In the rows, zero is written as 128.
Rotation paths and how fast each direction turns (deg/step):
Each turn is a multiple of 5 degrees from 10 to 175, or 0.
Each row of a path follows its step; steps can be skipped.
path 1
step 0: [124 132 133 130 131 121 126 128 129 122 130 128 120 125 128 130 127 127
 123 116 140 121 135 132 129 132 118 122 127 128 130 121 122 125 136 130
 131 123 116 130 125 137 126 122]
step 1: [126 129 136 128 134 121 125 129 132 134 131 133 137 123 123 122 134 131
 128 135 113 134 125 130 133 127 127 132 129 126 136 140 136 134 130 124
 128 132 132 118 127 129 128 126]
step 2: [144 129 121 132 124 138 129 126 124 121 122 132 118 123 135 126 129 133
 129 137 133 129 123 126 133 124 121 128 125 124 123 124 124 127 119 139
 125 130 128 129 135 128 128 126]
step 3: [127 129 134 117 134 130 121 136 132 125 130 123 139 132 130 136 126 130
 134 121 130 122 128 133 117 129 135 125 128 133 119 129 125 131 136 125
 121 124 136 128 131 122 124 124]
step 4: [125 132 127 135 126 132 137 125 136 134 128 134 124 129 125 127 119 138
 125 130 124 132 128 121 129 137 137 128 128 126 130 122 135 125 133 129
 138 130 116 130 123 133 122 135]
step 5: [122 122 128 137 124 127 124 122 128 127 139 128 133 126 133 137 128 117
 136 130 131 139 129 132 134 117 118 130 125 133 124 134 126 131 126 128
 127 125 129 128 129 131 138 126]
step 6: [125 125 119 129 133 127 127 127 133 122 127 122 127 128 133 117 136 132
 123 124 130 115 125 125 129 126 135 124 128 119 136 123 120 136 120 122
 126 134 129 126 128 123 119 126]
step 7: [132 134 134 119 125 129 128 126 119 126 129 125 122 126 123 134 122 127
 123 130 117 137 132 125 125 136 140 138 133 132 122 132 127 126 123 130
 130 128 136 128 126 120 134 128]
step 8: [129 129 118 132 127 131 136 125 125 135 122 131 132 135 135 128 129 121
 132 131 138 119 131 130 116 130 124 133 129 133 134 126 129 127 136 131
 125 125 122 139 133 134 128 132]
step 9: [118 120 136 124 125 124 126 134 123 129 131 118 132 126 119 130 131 124
 119 122 135 134 119 131 132 123 133 119 128 121 126 129 136 123 129 124
 127 128 125 123 121 135 128 128]
step 10: [125 128 127 129 128 130 131 127 129 126 120 141 115 121 131 119 131 126
 132 127 117 127 133 124 136 129 121 126 127 127 136 127 125 132 132 122
 136 124 133 127 131 123 136 131]
[126 130 128 128 127 126 129 129 126 130 129 128 125 128 129 130 127 127
 128 127 127 127 128 133 128 129 128 127 126 127 124 129 127 130 126 129
 130 125 129 127 129 129 129 127]
155
path 2
step 0: [128 130 131 125 127 121 125 139 127 120 140 121 130 122 126 124 122 133
 117 133 126 126 125 130 126 132 123 140 132 128 128 123 130 131 131 134
 122 134 135 128 133 131 125 125]
step 1: [124 126 126 130 121 124 127 116 128 133 118 130 129 144 130 125 128 128
 130 128 133 125 119 124 124 131 132 132 126 125 134 132 125 132 134 122
 135 127 135 130 134 125 121 132]
step 2: [126 135 129 127 129 127 121 130 129 128 129 136 135 122 135 119 130 130
 138 129 121 120 134 128 135 123 128 121 124 122 128 114 130 130 124 131
 129 122 123 132 124 125 135 130]
step 3: [125 128 133 128 129 126 125 123 128 125 125 121 121 121 125 125 127 135
 122 132 124 130 134 121 122 134 118 132 135 135 129 132 125 124 137 134
 128 125 127 115 127 139 125 131]
step 4: [125 127 125 127 127 128 129 129 134 122 116 139 131 139 127 128 127 124
 128 122 136 124 127 140 117 126 133 130 126 129 127 132 125 133 126 128
 125 130 126 123 126 121 134 119]
step 5: [131 125 135 125 119 131 124 128 127 129 138 132 130 120 131 135 127 130
 127 135 123 121 127 130 135 133 128 126 131 125 117 121 123 136 125 134
 133 138 121 131 134 125 127 133]
step 6: [125 133 130 129 121 134 131 129 128 132 128 125 123 133 125 121 122 128
 124 125 135 133 126 130 125 126 120 126 129 121 141 129 127 118 134 135
 134 122 134 122 137 132 127 133]
step 7: [129 124 131 130 132 124 122 126 129 127 116 135 139 124 134 130 137 126
 134 127 130 130 118 124 124 125 125 133 124 120 125 125 135 127 132 134
 118 129 130 130 122 123 133 122]
step 8: [133 126 132 123 123 124 126 132 126 129 132 126 122 123 127 115 117 130
 126 128 124 122 127 125 128 126 128 124 138 135 122 124 127 134 134 125
 130 137 127 126 118 128 117 130]
step 9: [116 140 131 131 129 131 130 128 135 131 124 131 131 134 131 128 129 125
 117 131 124 124 126 129 120 127 130 135 128 134 136 126 128 125 131 123
 137 123 128 129 140 128 131 123]
step 10: [126 122 132 131 125 121 122 119 125 123 127 137 133 124 133 129 128 136
 141 131 130 132 125 138 136 126 121 127 121 122 123 131 127 131 125 126
 128 128 121 125 130 135 126 125]
[126 130 125 126 126 128 127 126 127 130 129 127 128 128 128 126 130 127
 130 130 128 128 125 128 130 127 125 127 127 128 129 129 129 126 125 127
 129 128 125 126 131 127 130 131]
90
[131 128 124 128 126 125 128 127 128 128 128 126 127 128 126 127 128 128
 129 127 130 124 126 128 128 127 130 132 129 130 127 130 129 129 129 130
 125 130 127 127 127 126 128 126]
100
path 3
step 0: [133 137 138 119 124 131 140 121 126 127 127 118 122 133 134 134 127 122
 134 135 137 132 123 126 128 127 130 130 128 128 125 128 136 120 127 126
 129 130 131 119 124 122 120 124]
step 1: [127 130 127 126 128 133 134 138 127 124 124 133 130 138 126 127 138 130
 129 120 122 126 133 121 124 121 131 131 134 124 126 124 132 128 120 121
 133 134 130 142 134 118 127 125]
step 2: [131 134 124 128 145 125 133 128 121 132 129 125 129 124 126 131 126 133
 120 127 133 129 127 124 134 130 139 116 139 128 134 132 133 120 133 125
 129 134 121 128 129 136 128 129]
step 3: [131 127 131 126 120 129 134 128 122 121 141 117 123 128 118 135 133 123
 124 124 126 121 132 135 126 131 126 129 129 139 128 126 132 123 120 124
 137 125 138 123 131 131 125 126]
step 4: [122 131 125 129 138 124 139 133 129 129 127 129 128 131 129 125 134 137
 124 121 132 115 135 122 127 125 119 127 135 125 121 129 125 128 132 133
 122 128 140 130 121 121 135 124]
step 5: [129 140 129 125 120 128 139 128 132 134 127 130 125 131 138 135 135 121
 125 132 132 134 133 132 140 136 133 125 137 130 134 133 131 122 130 131
 130 128 122 121 125 125 132 133]
step 6: [135 137 135 127 126 133 137 126 128 119 128 137 124 139 129 129 128 132
 125 123 124 120 127 128 123 126 133 131 122 136 133 124 128 133 125 117
 125 133 137 127 137 126 124 121]
step 7: [130 127 128 128 147 124 132 122 129 136 131 124 133 137 127 121 137 125
 126 121 129 130 124 117 131 131 128 125 130 129 127 133 127 126 132 131
 138 139 124 128 124 123 129 121]
step 8: [122 130 131 122 123 130 132 130 129 134 137 123 128 125 131 127 139 140
 128 130 127 131 131 136 131 133 133 124 129 139 129 127 127 115 115 124
 131 128 128 130 137 137 130 131]
step 9: [125 135 123 132 139 133 134 126 128 114 134 119 126 130 131 136 129 128
 131 127 132 121 131 123 123 131 123 120 124 123 130 132 118 129 124 119
 123 123 138 127 127 124 129 122]
step 10: [128 133 129 126 123 123 135 130 121 138 131 119 127 140 137 121 137 122
 131 129 132 134 132 131 129 128 131 126 136 122 120 135 138 127 127 133
 124 129 130 124 122 122 121 124]
[128 130 124 129 127 130 127 130 129 129 127 130 128 125 129 130 131 129
 127 129 131 130 126 129 129 127 130 126 129 130 131 126 126 128 127 127
 127 129 127 129 127 131 130 128]
115
[129 132 128 129 124 130 129 128 130 129 124 130 131 132 128 128 128 126
 129 128 130 128 127 127 127 128 129 129 128 126 129 127 131 128 129 128
 125 127 128 128 126 126 127 130]
70
path 4
step 0: [125 132 128 119 129 132 121 126 121 128 129 131 122 130 129 131 127 119
 134 127 129 131 127 122 124 127 131 121 128 121 127 128 129 126 127 131
 131 126 123 127 117 142 124 117]
step 1: [126 133 129 135 120 125 132 122 133 119 128 136 125 134 131 124 126 131
 137 139 131 132 128 131 136 126 127 128 132 130 131 122 126 117 127 125
 128 130 135 128 123 120 126 135]
step 2: [134 128 131 124 129 124 130 132 131 128 126 131 134 134 126 130 135 133
 122 121 141 132 127 121 128 134 129 120 123 130 125 128 124 137 129 129
 121 137 129 135 133 125 130 122]
step 3: [129 125 127 130 129 130 141 127 125 130 129 131 126 114 122 124 126 119
 128 132 124 127 132 126 127 134 132 130 132 124 125 131 130 139 121 132
 134 120 130 129 132 124 122 136]
step 4: [131 129 130 129 133 129 123 121 133 129 130 119 121 130 127 136 127 135
 120 122 123 128 132 132 129 115 131 131 123 140 124 127 122 130 134 130
 134 125 132 120 128 127 129 131]
step 5: [120 127 122 124 129 125 119 135 120 131 121 122 128 127 126 131 127 126
 140 123 128 132 122 120 128 134 130 137 137 130 131 131 130 126 133 123
 125 127 125 125 131 129 135 127]
step 6: [131 129 127 126 131 123 118 122 127 128 138 136 133 129 130 125 120 117
 125 132 129 128 130 132 136 128 124 124 126 126 130 114 131 121 126 130
 130 126 123 131 125 135 128 129]
step 7: [127 137 131 129 124 125 124 129 131 126 121 132 125 134 128 121 129 137
 126 138 135 127 124 126 126 125 130 125 124 120 129 139 127 125 129 136
 121 134 124 124 131 121 127 135]
step 8: [135 121 135 121 134 134 136 135 132 123 127 127 135 131 125 125 135 122
 136 126 126 130 134 129 125 132 125 126 125 126 125 123 127 135 129 128
 115 123 134 128 126 126 123 125]
step 9: [127 121 125 134 128 140 136 121 132 124 135 129 126 122 124 128 122 131
 123 123 129 129 127 128 131 127 119 132 129 131 131 137 120 130 129 124
 138 128 121 132 134 129 125 134]
step 10: [129 123 124 131 131 124 126 131 134 134 121 117 126 131 130 136 129 129
 122 130 130 116 123 126 122 125 133 134 130 137 128 121 133 128 119 126
 124 127 130 125 132 131 136 130]
[125 128 128 129 130 127 127 128 127 126 127 129 127 128 129 129 129 127
 129 129 130 126 124 124 123 129 129 129 126 127 126 130 129 130 127 127
 126 126 129 128 128 130 128 127]
145
path 5
step 0: [128 130 127 120 127 136 118 128 130 124 136 138 129 132 126 135 120 130
 125 127 125 130 130 122 127 126 125 118 126 133 128 134 129 135 129 134
 123 127 130 138 125 127 131 133]
step 1: [130 129 126 124 129 132 129 126 138 131 125 127 124 122 126 134 128 128
 122 122 123 123 122 125 125 121 124 134 134 135 136 120 129 132 126 138
 119 136 127 122 126 123 124 125]
step 2: [123 132 126 128 133 124 128 132 131 129 124 124 129 122 123 136 124 122
 125 126 122 128 129 137 123 123 137 129 131 133 127 133 117 134 122 130
 130 126 132 141 124 136 129 128]
step 3: [130 122 134 128 132 131 134 124 132 124 127 131 133 123 132 132 121 127
 127 130 129 133 128 136 118 134 131 129 129 124 126 125 125 134 127 134
 121 129 131 126 132 111 132 132]
step 4: [129 122 132 121 128 136 126 131 126 128 125 123 136 126 131 127 134 124
 126 120 134 121 123 138 127 120 127 117 129 128 129 130 121 134 130 127
 125 132 124 126 128 135 131 135]
step 5: [130 127 125 125 131 129 132 122 130 129 120 140 129 134 130 128 119 127
 124 123 129 127 125 118 124 117 128 124 128 124 122 134 131 132 126 131
 125 127 137 132 125 127 134 136]
step 6: [133 132 130 122 123 135 128 135 130 132 131 133 129 126 125 125 127 130
 124 122 126 138 127 129 124 124 125 129 124 139 136 125 125 135 132 141
 130 139 130 130 130 129 130 127]
step 7: [128 127 126 128 133 128 121 122 132 124 128 127 120 124 123 137 117 125
 125 130 121 119 126 133 127 126 132 119 129 132 138 127 131 131 121 132
 127 132 130 133 119 130 131 128]
step 8: [133 133 128 132 118 129 134 130 132 126 123 127 128 124 126 130 128 122
 123 125 125 128 126 134 118 125 131 135 133 125 127 123 116 134 115 129
 122 129 131 126 130 120 129 129]
step 9: [121 125 128 120 138 127 126 130 127 124 125 125 135 130 130 133 123 126
 132 125 124 130 132 139 125 126 130 116 120 126 123 131 116 131 127 132
 123 132 128 131 136 128 130 129]
step 10: [131 128 135 126 129 137 129 123 128 125 128 130 136 132 131 131 124 130
 115 125 132 124 128 124 121 120 127 121 135 124 128 129 130 135 135 129
 120 126 124 125 125 118 130 133]
[128 127 128 126 130 126 127 128 129 130 127 126 127 129 130 128 132 129
 129 131 127 128 127 132 131 124 127 127 128 130 130 129 126 127 129 129
 130 131 129 128 129 127 127 128]
145
[126 130 130 127 128 129 130 128 129 127 129 128 129 129 129 128 126 131
 129 130 127 132 129 128 127 131 128 129 124 130 127 131 127 130 128 128
 130 130 130 130 131 127 128 128]
115
